One turn moves every row onto another: examples first, then more rows asked:
Zunam: [-0.31  2.64  0.57 -0.14  1.53  0.65 -1.23  1.21 -2.79  1.93  0.21 -0.73
  0.20  0.54  1.71 -0.69  0.86  0.29 -0.51  0.97 -1.30 -0.67  2.85  1.50
  0.86  1.58  2.07  1.72 -0.16 -1.15 -1.45  0.10]
litag: [ 1.50 -0.11  0.88  1.15  1.68  1.57  0.02  1.11 -2.73  0.50 -0.13  0.24
 -1.07  0.41 -0.13  0.51 -2.86  0.64  0.32 -2.09 -0.30  1.87  2.11 -1.17
 -0.03  2.49  0.55  0.55  0.92  2.09  0.10 -0.85]
Rif: [ 0.71 -1.45 -0.01 -1.03  1.42  2.11 -0.69 -0.31  1.02  1.77  1.29 -1.22
  0.28  0.15 -0.56 -1.54 -3.10  0.18 -1.08 -1.41  1.87  1.39  1.14  0.56
  1.67 -0.08  1.50 -0.90 -1.20  0.93  0.19  1.51]
guso: [ 0.77  0.86  1.62 -0.49  1.10  1.24 -0.85  0.31 -0.79  2.83  1.96 -1.52
  2.05  1.49  0.50 -0.45 -0.27 -1.26 -0.79  0.08 -0.89  0.67  1.26  0.84
  1.61  1.33  2.38 -1.28 -1.81 -0.05  0.53  0.84]
fol: [ 0.72  3.44  0.71 -0.11  2.20  0.19 -1.74  1.34 -2.76 -0.27 -1.36  0.39
 -2.32 -0.86  0.67  2.06  0.09  1.28  0.75 -0.87 -0.71 -0.60  1.03  2.05
  1.39  0.84  0.15  1.90  0.63 -0.46  0.39  0.07]
Nifo: [ 1.39 -0.87 -0.89 -0.02  0.82  1.85 -2.99 -0.37  0.72  0.15  1.09 -0.13
 -2.40  0.42  0.40 -0.47 -3.74  2.50 -1.00 -0.38  1.23  3.39  2.30 -0.38
  0.54  0.81 -0.19  1.08  0.14 -0.68  0.21  0.97]
bidi: [ 1.13  0.91 -1.38 -1.20  0.83  0.34  0.16  2.46 -1.85  0.14 -0.30 -1.37
  0.47  1.14  0.41 -1.47 -1.05  0.25  0.25  0.97  1.89  0.00 -0.24  0.48
  0.65  1.27 -0.30  0.57 -0.09 -2.05  1.53  0.62]
tuzu: [-0.78  0.79  0.59 -1.62  2.44 -1.21 -1.47  1.24 -0.79  0.84  0.12 -1.47
 -1.59  0.60  1.34 -0.19 -0.83  2.18  0.80  2.61 -0.39  1.31  1.04  0.99
  2.66  0.66  1.59  1.88 -0.61 -0.10  0.71  3.00]
vom: [ 1.29  1.67  0.80  0.25  1.36  0.86 -2.29  0.94 -1.47 -0.78 -0.63  0.83
 -2.46  0.51  0.19  3.22 -1.87  2.56 -0.83 -1.00  0.14  3.12  0.54  0.29
  1.00  0.57 -0.60  0.60  0.26 -1.60  2.12  0.42]
lus: [-0.70  0.74  0.76 -1.60  2.19 -1.33 -1.80  0.92 -1.14  0.55  0.70 -1.45
 -1.93  0.59  0.92 -0.06 -0.81  2.14  0.70  2.40 -0.80  1.55  0.97  0.67
  3.04  0.86  1.51  2.00 -0.83 -0.17  0.89  3.01]
lado: [-0.22  2.47  1.07 -0.44  1.51  0.87 -1.05  1.58 -2.41  1.59  0.25 -0.79
  0.27  0.09  1.46 -0.34  1.06  0.21  0.25  1.22 -1.60 -0.87  3.03  2.08
  0.82  1.52  1.98  1.61 -0.02 -0.70 -1.34  0.31]
Vupek: [ 0.24  3.20  0.83 -0.21  2.29  0.40 -1.59  1.14 -2.59  0.28 -1.54  0.51
 -2.12 -1.40  0.53  1.93  0.05  1.56  0.46 -0.82 -0.10 -0.54  1.00  2.09
  1.69  0.27  0.36  2.32  0.64 -0.67  0.00  0.46]
kebef: [ 0.57  0.59  1.41 -1.08  1.29  1.30 -0.19  0.51 -1.20  3.03  1.39 -1.68
  1.96  1.53  0.15 -0.51  0.10 -1.05 -0.77 -0.16 -0.33  0.67  1.55  0.58
  1.24  0.70  2.68 -1.08 -1.77 -0.04  0.45  0.72]
Zilub: [-0.10  2.53  1.07 -0.21  1.35  0.53 -1.28  1.30 -2.61  1.81  0.34 -0.46
  0.27  0.64  1.75 -0.66  0.79  0.43  0.15  1.19 -1.44 -0.82  3.18  1.80
  0.63  1.19  1.69  1.78  0.30 -0.86 -1.24  0.10]
kive: [ 1.28 -1.08 -0.87  0.38  0.87  1.72 -3.08 -0.48  0.60  0.03  0.90 -0.59
 -1.98  0.08  0.27 -0.35 -3.86  2.36 -1.60 -0.48  1.23  3.44  1.73 -0.36
  0.43  1.05  0.23  0.45  0.40 -0.92  0.31  1.20]
beves: [-0.15 -0.06  3.05 -0.01  2.55  0.27 -2.80  0.32 -0.47 -1.39 -0.11 -0.23
 -2.70  0.41  1.54  0.79 -0.39 -0.52 -0.89 -0.80 -0.20  1.41  2.61  2.71
  1.39  1.93  0.94  0.42  0.14  1.12  1.44  0.87]
tuza: [ 1.59  2.24  0.79 -0.04  2.02  2.12 -3.20  0.64  1.05  0.82  1.25 -0.37
  1.38 -0.08 -0.10 -0.62  0.02  0.51  0.12 -0.75  1.73  0.59  1.15  1.89
 -0.71 -1.27 -0.22 -0.52 -0.92 -1.65 -0.51  0.51]
Genat: [ 0.80  0.09  0.98  1.28  1.77  1.58 -0.07  0.94 -2.64 -0.08 -0.13  0.03
 -1.46  0.32 -0.43  0.82 -2.78  0.73  0.37 -1.72 -0.52  2.12  2.54 -1.23
 -0.08  2.30  1.02  0.32  1.14  1.82  0.14 -1.03]
tasu: [ 1.77  1.90  1.09  0.73  0.85  0.65 -2.57  0.99 -1.26  2.32  2.22 -0.31
  0.28 -0.18 -0.97 -0.30 -2.64  3.37 -0.55 -1.59 -1.53  1.94  0.63  0.21
  1.63 -0.24  0.95  0.01 -0.43  0.45 -2.41  1.11]
kevot: [ 1.46 -1.18  0.13 -1.04  1.70  2.02 -0.76 -0.06  1.06  1.46  1.24 -1.39
  0.14 -0.19 -0.17 -1.38 -3.32  0.01 -0.75 -1.86  1.57  1.28  0.90  0.69
  2.14  0.10  1.47 -0.44 -1.28  1.51  0.10  2.01]
Kupe: [ 0.38  3.31  0.51 -0.37  2.55 -0.15 -2.02  1.37 -3.03  0.31 -1.04 -0.11
 -2.07 -0.75  0.58  1.75  0.01  1.33  0.43 -1.55 -0.11 -0.66  0.54  1.67
  2.21  0.55  0.43  2.57  0.49 -0.77  0.05  0.52]
fona: [ 2.09  1.80  0.89 -0.23  1.73  2.37 -2.85  0.34  0.72  1.17  1.17 -0.22
  1.30 -0.48 -0.59 -0.53 -0.24  0.61  0.26 -1.02  1.87  0.98  1.23  1.52
 -0.77 -1.75 -0.23 -0.29 -1.29 -1.36 -0.44  0.56]
Vak: [ 0.68  0.49  1.86 -0.75  1.04  1.11 -0.14  1.05 -1.48  2.74  1.82 -1.42
  1.78  1.72  0.43 -0.79 -0.15 -0.83 -0.90  0.07 -0.62  0.39  1.39  0.85
  1.03  0.61  2.80 -0.68 -1.98  0.29  0.51  0.97]
kanen: [ 0.14  0.17  2.98  0.14  2.45  0.67 -2.62  0.18 -0.31 -1.51 -0.03 -0.17
 -2.76  0.21  1.51  0.43 -0.34 -0.52 -0.86 -0.83 -0.09  1.98  3.32  2.38
  1.09  1.58  0.72  0.46 -0.37  1.31  1.13  0.81]
pali: [ 0.99 -1.51 -0.15 -1.01  1.67  1.92 -0.88 -0.35  0.90  1.66  1.35 -1.58
  0.00 -0.30 -0.60 -1.51 -3.12  0.08 -0.94 -1.38  1.36  0.61  1.13  0.43
  1.69  0.02  1.61 -0.54 -1.51  1.34  0.26  1.85]
Fisoz: [ 1.54 -0.82 -0.75  0.44  1.20  1.57 -3.13 -0.85  0.71  0.35  1.01  0.15
 -1.99  0.38  0.20 -0.38 -3.99  2.41 -1.36 -0.86  1.42  3.31  1.60 -0.31
  0.83  0.69  0.05  0.49  0.24 -1.00  0.43  1.22]
bopor: [ 0.55  3.48  0.81 -0.44  2.29  0.02 -1.65  1.22 -2.51 -0.28 -1.67  0.49
 -2.03 -1.08  0.63  1.79 -0.21  1.19  0.69 -0.92 -0.35 -0.43  0.94  2.04
  1.95  0.34 -0.19  1.94  0.94 -0.44 -0.15  0.18]
kiv: [ 1.42 -1.04 -0.97  0.08  1.12  2.02 -2.64 -0.50  0.49  0.04  0.89  0.49
 -2.30  0.85  0.65 -0.29 -3.86  2.51 -2.00 -0.23  1.07  2.60  1.70 -0.07
  0.31  1.32 -0.31  0.53  0.32 -0.72  0.46  0.92]
pomig: [ 0.72  0.41  1.71 -0.79  1.50  1.32 -0.29  1.08 -1.34  3.05  1.75 -1.41
  2.09  1.66  0.34 -0.72 -0.17 -0.56 -0.65  0.43 -0.60  0.94  1.33  0.84
  0.90  1.18  2.49 -1.31 -1.49  0.34  0.53  1.04]
gem: [ 1.23 -1.47 -0.01 -0.94  1.28  2.04 -1.10 -0.84  1.07  1.84  1.39 -1.24
 -0.13 -0.13 -0.45 -1.27 -3.37  0.01 -0.87 -1.53  1.28  0.88  0.79  1.05
  2.10  0.11  1.92 -0.59 -1.03  1.02 -0.09  1.74]
dutag: [ 1.45  1.92  0.87  0.25  1.73  0.58 -2.46  0.65 -1.40 -0.74 -0.74  0.49
 -2.40  0.43 -0.04  3.02 -1.99  2.43 -0.54 -0.72  0.31  3.78  0.14  0.04
  0.82  0.69 -0.52  0.60  0.54 -1.41  1.75  0.45]
rula: [-0.14  2.62  0.45 -0.47  1.16  0.53 -1.21  1.36 -2.43  2.10 -0.25 -0.78
  0.08  0.11  0.98 -0.71  0.87  0.01  0.08  1.23 -0.76 -0.46  3.33  1.66
  0.27  1.67  2.24  1.26  0.07 -0.93 -1.55 -0.20]
ton: [ 1.48  1.72  1.16  0.70  1.09  0.35 -2.22  0.83 -1.74 -0.88 -0.41  0.83
 -2.67  0.50 -0.30  2.78 -1.57  2.44 -0.55 -0.37  0.30  3.51  0.41  0.02
  0.78  0.66 -0.64  0.62  0.13 -1.74  1.76  0.49]
zon: [ 1.47  1.01 -1.47 -1.26  0.81  0.52 -0.12  2.51 -1.75  0.81 -0.09 -1.20
  0.80  1.26  0.95 -1.62 -0.98 -0.08 -0.15  0.86  1.57  0.19 -0.07  0.53
  1.01  0.95 -0.67  0.70 -0.39 -2.15  1.66  0.86]
vuba: [ 1.06 -1.58  0.11 -1.16  1.40  2.16 -0.41 -0.37  0.95  1.50  1.10 -1.60
  0.07  0.05 -0.27 -1.00 -3.51  0.72 -0.34 -1.38  1.10  1.26  0.83  0.91
  2.12 -0.57  1.99 -0.37 -1.15  1.27 -0.05  1.29]
felas: [-0.01  0.46  3.02  0.03  2.26  0.15 -2.93 -0.16 -0.29 -1.32 -0.05  0.32
 -2.51  0.02  1.57  0.36 -0.03 -0.69 -1.11 -0.84 -0.11  1.72  2.82  2.38
  1.43  1.54  0.68  0.22 -0.40  1.08  1.49  0.75]
babi: [-0.33  2.26  0.51 -0.27  1.69  0.34 -1.60  1.51 -2.54  1.57  0.33 -0.92
  0.29  0.52  1.48 -1.04  0.94  0.61  0.10  0.88 -1.47 -0.93  3.00  2.00
  0.51  1.29  1.83  1.24  0.35 -0.76 -1.51 -0.29]
vurub: [ 1.78  1.86  0.66  0.51  1.33  0.31 -2.15  0.52 -1.67 -0.83 -0.74  0.68
 -2.74  0.19  0.20  2.72 -2.19  2.89 -0.21 -0.94  0.29  3.55  0.67  0.01
  0.65  0.45 -0.11  0.83  0.50 -1.51  1.60  0.50]
suv: [-0.49  0.84  0.49 -1.31  2.08 -1.41 -1.53  0.72 -1.10  0.68  0.54 -1.52
 -1.80  0.42  1.10 -0.19 -0.73  2.31  1.01  2.39 -0.71  1.44  0.73  0.56
  2.82  0.20  2.12  2.15 -0.58 -0.14  0.62  2.86]
Gupog: [ 1.50  1.79  1.04  0.72  0.95  0.90 -2.62  0.92 -1.53  2.35  2.27 -0.71
 -0.05 -0.23 -0.71 -0.08 -3.32  3.06 -0.74 -1.72 -1.47  1.92  0.47  0.20
  1.94  0.10  0.54  0.52 -0.38  0.47 -2.49  1.40]
voni: [ 1.64  0.77 -1.88 -1.14  0.85  0.68  0.02  2.49 -1.86  0.36 -0.19 -1.30
  0.25  1.62  0.67 -1.34 -0.92 -0.14 -0.17  0.84  1.50 -0.26 -0.16  0.47
  0.44  1.31  0.01  0.47 -0.08 -1.99  1.38  0.35]
nif: [ 1.80  1.87  0.90  0.91  0.74  0.82 -2.72  0.39 -1.57  1.76  2.50 -0.26
 -0.41 -0.34 -1.01 -0.20 -2.84  2.96 -0.92 -1.79 -1.43  1.77  0.53 -0.02
  1.49  0.11  0.64  0.26 -0.49  0.49 -2.56  0.85]
gunod: [ 1.25  2.03  1.22  0.68  1.50  0.77 -2.05  0.66 -1.62 -0.97 -0.76  0.78
 -2.16 -0.03  0.33  2.94 -1.44  2.75 -0.80 -0.70  0.48  3.61  0.94  0.14
  0.59  0.12 -0.33  0.48  0.29 -1.73  1.88  1.24]
viso: [ 1.31 -0.80 -0.93  0.40  0.92  1.89 -2.60 -0.52  0.76  0.01  0.83 -0.07
 -2.00  0.47  0.47  0.16 -4.27  2.50 -1.29 -0.20  1.07  3.29  1.94 -0.36
  0.42  0.94  0.47  0.61  0.21 -0.94  0.33  1.16]
bab: [ 0.83  0.03  0.95  0.67  1.60  1.72  0.01  1.11 -2.70  0.38 -0.62  0.33
 -1.04  0.49 -0.23  0.45 -3.06  0.59  0.09 -1.61  0.03  2.20  2.53 -1.24
 -0.31  2.31  0.71  0.70  0.83  1.80  0.32 -1.12]
pami: [ 0.35  3.34  0.85  0.04  2.62 -0.08 -1.56  1.08 -2.58 -0.60 -1.43  0.24
 -1.95 -0.97  0.33  1.82 -0.21  1.16  1.09 -1.14 -0.23 -0.78  0.62  1.82
  1.77  0.24  0.20  2.05  0.36 -0.63 -0.10  0.32]
Vebe: [ 0.19  0.42  1.45 -1.10  1.39  1.50 -0.17  1.02 -1.20  2.98  1.81 -1.75
  2.07  1.77  0.39 -0.75 -0.34 -0.80 -0.92  0.28 -0.55  0.32  1.30  0.73
  1.35  1.08  2.46 -0.60 -1.88  0.19  0.12  0.86]
dovev: [ 1.85  1.87  1.07 -0.14  2.07  2.42 -2.98  0.54  1.10  1.04  1.04 -0.50
  1.25 -0.38 -0.46 -0.05 -0.01  0.60  0.13 -0.68  1.42  0.72  1.45  1.93
 -0.92 -1.31 -0.14 -0.87 -0.79 -1.39 -0.49  1.07]

kanen turns into litag
vuba turns into guso
Now these:
voni turns into suv
lado turns into fol
dutag turns into kive
nif turns into fona
Nifo turns into kevot
Zunam turns into Vupek

